x = [ -7  -9  -4   1  47   8 -17 -15  33]
The 1st entry from the right?
Answer: 33
The second smallest entry?
Answer: -15
The third smallest entry?
Answer: -9
The entry just right of the largest entry?
Answer: 8

B = array([-19, -63, -48,  21, -44,  51,   2,  -2, -20])
The second entry is -63
Give the 1st entry from the right.
Answer: -20
The entry just right of the largest entry is 2
The 3rd entry from the left is -48
The entry just left of the centre entry is 21

Read these off the row that follows.
1) What is the maximum?
2) What is the entry just right of -39?
[ 37 -64 -55  -1   0   0 -39 -15  -3 -20 -17 -35 -27 -20]
1) 37
2) -15

Questions about the table below.
1) Read off the largest entry in the last column.
2) Read off the 1st entry, reading row by row.
3) Read off the entry just left of the largest entry.
4) Read off the entry directly above 2.
5) Read off the entry directly above -21.
6) Read off the first entry of the smallest entry's row.
7) Read off the entry directly above -18.
8) Read off the third-last entry, reading row by row.
-12,12,17,-41,-15,4,-4
-10,-28,-29,-3,-21,-22,-20
-25,-39,-45,6,-13,-34,-29
-11,-18,-20,-11,-17,-16,-14
-8,22,26,-48,-15,10,2
-7,16,19,-42,-15,7,1
1) 2
2) -12
3) 22
4) -14
5) -15
6) -8
7) -39
8) -15

A =
[[-26  14 -38 -30  15 -63 -37   8]
 [ 21 -37  59  38 -21  32  44  41]
 [ 36  31  32 -29   3   5  39 -37]
 [ -1 -41 -25 -14  12   8 -12  -8]
 [-30  47  -9  -3 -31  -2  37  45]
 [  6  16  -7   1  33 -29 -32 -45]
 [  8  -5 -47  23  -1  -1 -12 -10]
 [ 57 -34 -28  -5 -33  30 -25   1]]
Find the fifth-last entry, reading row by row.
A: -5
The entry in the top-right corner is 8
The 3rd largest entry is 47
Find the 4th entry in reading order.
A: -30
The top entry of the column that holds the smallest entry: -63
The entry directly below -14 is -3
Find the entry directly below the largest entry.
A: 32
Find the entry in the bottom-right corner.
A: 1
The fourth-last entry, reading row by row: -33
The first entry in reading order is -26
Find the 3rd entry on the diagonal from the top-right corner.
A: 5
The 2nd entry in reading order: 14
The last entry of the largest entry's row is 41
Find the entry just right of the largest entry.
A: 38
The entry just right of -33: 30
The entry directly above 47 -> -41
The entry just left of -3 -> -9
Find the entry in the bottom-left corner.
A: 57
Find the smallest entry in the last column.
A: -45
The entry directly below 41 is -37
The entry just right of the smallest entry -> -37
The entry just left of the smallest entry: 15
Find the entry just right of 37.
A: 45
Find the entry directly above 45.
A: -8
Find the entry just left of 38.
A: 59
Find the second smallest entry.
A: -47
The entry directly above 30 is -1
Find the entry directly above -47.
A: -7
Find the entry just right of -21.
A: 32

Read these off the row that follows.
1) Find the entry just right of 400.
2) Find the smallest entry.
[335 474 548 449 690 438 470 746 800 432 400 477 728 427  13]
1) 477
2) 13
